First come named turns, each shown by rows before and after it. For each pair of rows after them, which turns, in which order, take the first row to the second? The first pair is done for you.
fos (before -> after):
[ -6   1   9 -11  -4  -6  -6  -6  21   3]  ->  [ -9   5  -5  -6  -4 -12  -2   3  18  -4]
[-29  23 -23  11  26 -17   9  31  13  10]  ->  [ -4   2  40 -14   9  20  -4 -27  24  26]
[  8  -3  23 -12  13   0  -5  -4   5   8]  ->  [ -5  -1 -14  -2 -24  -4  -2  -6   7 -10]
[  0   8  15  21 -10  15   9   2  -1  14]  ->  [ -4  11   2  23 -16   9  12   7  -1   7]
mavo (before -> after):
[-22  -3 -29  19 -33  17  18   4 -21  -2]  ->  [-18   6 -30  25 -29  21  16   4 -16   0]
[-13 -22  -5 -18  -3 -14  10   1  -7   4]  ->  [-28  -6 -10  -7  -1 -16  12   6   7   6]
[-12  -2   3 -20  25 -30 -14   4  14  -9]  ->  [-13   7   3  -9  27 -25 -15   9  24  -9]
Gulus (before -> after):
[ 21   9  23  -5  38  -4 -13  10   2   5]  ->  [  6   9  27  13  28  13   7   5 -11  24]
[  9  14  -3   5 -11  -7   0   9   5   4]  ->  [  5  14  -1   6 -15  -4   3   7   2   5]
[  8  -6   7 -18  34 -21 -20   2   7 -19]  ->  [-17  11  27   7  26  14   4 -15  19  15]
[ 29 -11  15   3  27   3   3  11 -26   2]  ->  [ 30  -1  22   2  34   4 -10   5   0   2]
danid (before -> after):
[ 23   0  -8  -1  -8  -2 -14  -4   3 -17]  ->  [ 18   6 -16   9 -14   0  -7   1  -1 -14]
[ 29 -22  14  -6  15   8 -10   8 -17   1]  ->  [  6 -26 -21 -15  -3 -18  -9  17 -10 -16]
[  9   2  18  13  33  14  -4  16 -16  16]  ->  [  1 -16  11 -25  25 -18 -16  14  -2  -4]
[ 15   1  -8 -12   7 -27 -21   8  11 -27]  ->  [  6  20 -26  26   4 -10  -1  19   4 -17]

Each pair is 2 to 3 turns apart.
[-20   6 -23  15 -28   6  15   1  -3  -4]  ->  [ -5 -18  15 -14 -15   8  13 -16 -23  11]	danid, mavo, mavo
[  9  16  13   7  20 -10 -23  11 -15 -13]  ->  [  7  10  31   0  16   4 -20  -8 -13  -1]	mavo, Gulus, mavo
[-12  -9  -6 -16 -18   9  28 -15  -1   6]  ->  [-15   9 -10   1 -12  16  27  -9  14   9]	mavo, mavo
[-18 -19  15 -17  -3   2  11  -9  -8  30]  ->  [-14 -14 -16 -26  -8 -29  -9   6   8  -1]	fos, Gulus
[ 25  12 -10   8  20 -11 -17  15   4 -17]  ->  [ 27  16 -13  27   2  10 -11   4   3 -17]	fos, fos, danid
[ -4  -8  -3  -9 -21 -15   1   8 -33  -2]  ->  [ -6  -2  25 -12   9 -12  -2  13 -22  19]	mavo, fos
[ 24  -4   0  12 -10  12   1  -2 -24  -8]  ->  [ 22  12  15  17  -6  22  -7 -11   4  -3]	Gulus, Gulus
[-19   5   1  24 -39  21  32 -17 -27  16]  ->  [  4   7 -20   0  25 -41  -4  40 -21 -13]	fos, Gulus, mavo
[-25   9  -5 -17 -13 -22 -28  -3  27 -19]  ->  [-22  31  -5  12  20 -16 -20  21  24  -5]	fos, mavo, danid
[ -4  27   6  28   4   8 -14  -7  48  -8]  ->  [ 28 -35  33 -10   5   7  -2 -17 -28   0]	Gulus, danid, Gulus
[-14  18 -11  -5 -13   3   8 -26  32  -1]  ->  [-1 24  6  1 33 -1  9 -2 25 14]	fos, danid
[ 21 -25  19  -9   8  -6 -14  -6 -18 -10]  ->  [ 17 -20   6  -3  20 -21 -13  15 -22 -12]	fos, fos
[-11  -3  -3 -13  -6 -10 -12 -26  27 -15]  ->  [-18 -10  17   3   0  12  17 -26  -4  19]	fos, fos, Gulus
[-39  -4   0  -6 -16  -1  14  -4   5   9]  ->  [-13   1 -14 -13   2 -21 -14  12  22 -20]	mavo, Gulus, Gulus
[15 13 16  3 46 -7 -2 21  5  5]  ->  [ -3  -9  16 -32 -12  -9 -11 -25  26 -10]	danid, fos, mavo
[ 7 12  1 23  0  5  5 21  3 -6]  ->  [ 17  -9  15   4  -2   3   8  12 -19  -5]	danid, Gulus, Gulus
[-10  11   2  11   3   4  11   0  -9  12]  ->  [ -9   4  -9  -7 -13 -12  -7  -7   6 -11]	danid, fos, Gulus
[-20   2   7 -32  -6 -25 -13  -6  26  15]  ->  [-38   7   2 -14 -14 -11   8  -3  14  28]	fos, Gulus
[-8  8 -3 23  3  8  6  1  3 20]  ->  [ -3 -17  11  -3  -5   5   4 -13  -9  20]	fos, danid, Gulus
[ -3   0 -20  -2  -6 -19  -4  16  -7 -18]  ->  [ 18   8  -4  17  11   3  -1  14 -15  -4]	mavo, danid, Gulus
[ 23  13 -13  37 -11  26  17   3 -42  -5]  ->  [ 18  20  -8  42 -11  33  17  -3 -33   2]	Gulus, Gulus, Gulus
[ 20  27   5  43   6  32  13  14 -16  16]  ->  [  9  -5 -33 -14 -41 -20 -16  -2   2 -36]	danid, fos
[  6 -23  10 -14 -14   8   3 -14 -15 -12]  ->  [-11 -18 -10 -14  -1 -16   5  13 -13 -19]	fos, fos, danid
[ -7 -19   1  13 -19  10   8  -8 -27   9]  ->  [ 13 -24  12 -14   0 -10 -23 -12  -3  -8]	danid, Gulus
[  1  -3 -13  30 -28   9   6   3 -18 -20]  ->  [ 21 -18  25 -11  -8  -4 -23 -14   5 -22]	danid, mavo, Gulus
[ 12   3   6  16  12  11  14   5 -14  12]  ->  [ -8  -7 -23  -5  -5 -20   8  10  -2  -6]	danid, danid
[ -7   0   1  -8 -13  -5 -18  -7  27 -15]  ->  [-17 -10 -16   6  -1  -7  10  19 -19   0]	fos, Gulus, Gulus
[-26  -2 -18  12 -25   2  22   3 -16  10]  ->  [ 16 -13  21 -24  26 -18 -16   5   0   2]	Gulus, fos
[ -1  17 -24   0 -23   2  -8  -6  22 -21]  ->  [18 16  6 11 32  8  3 17 -9  9]	Gulus, fos, mavo
[ 24   6   9  -2  -8  12 -24 -15  22 -18]  ->  [ 24  21  -6  25  10  13 -14  12  11 -13]	fos, danid
[  1  -5  14  -4 -48   9   8 -33 -15  12]  ->  [ -9  -2   5   1 -54   4  12 -27 -12   7]	danid, danid
[ -4  16 -23  12 -18  -8   4  -9   0  -9]  ->  [  8  -3  -3   1 -23   3   6 -27 -14  -4]	fos, fos, Gulus
[35  6 25  1 27 12  3  7 -3 16]  ->  [ -6  18 -35  14  -2 -11  16  30   2  -4]	danid, danid
[ 19  17  19  -1 -11  14 -28 -30  33  -4]  ->  [-27  31  -1  30  11  11  16   9  11  31]	danid, fos, Gulus
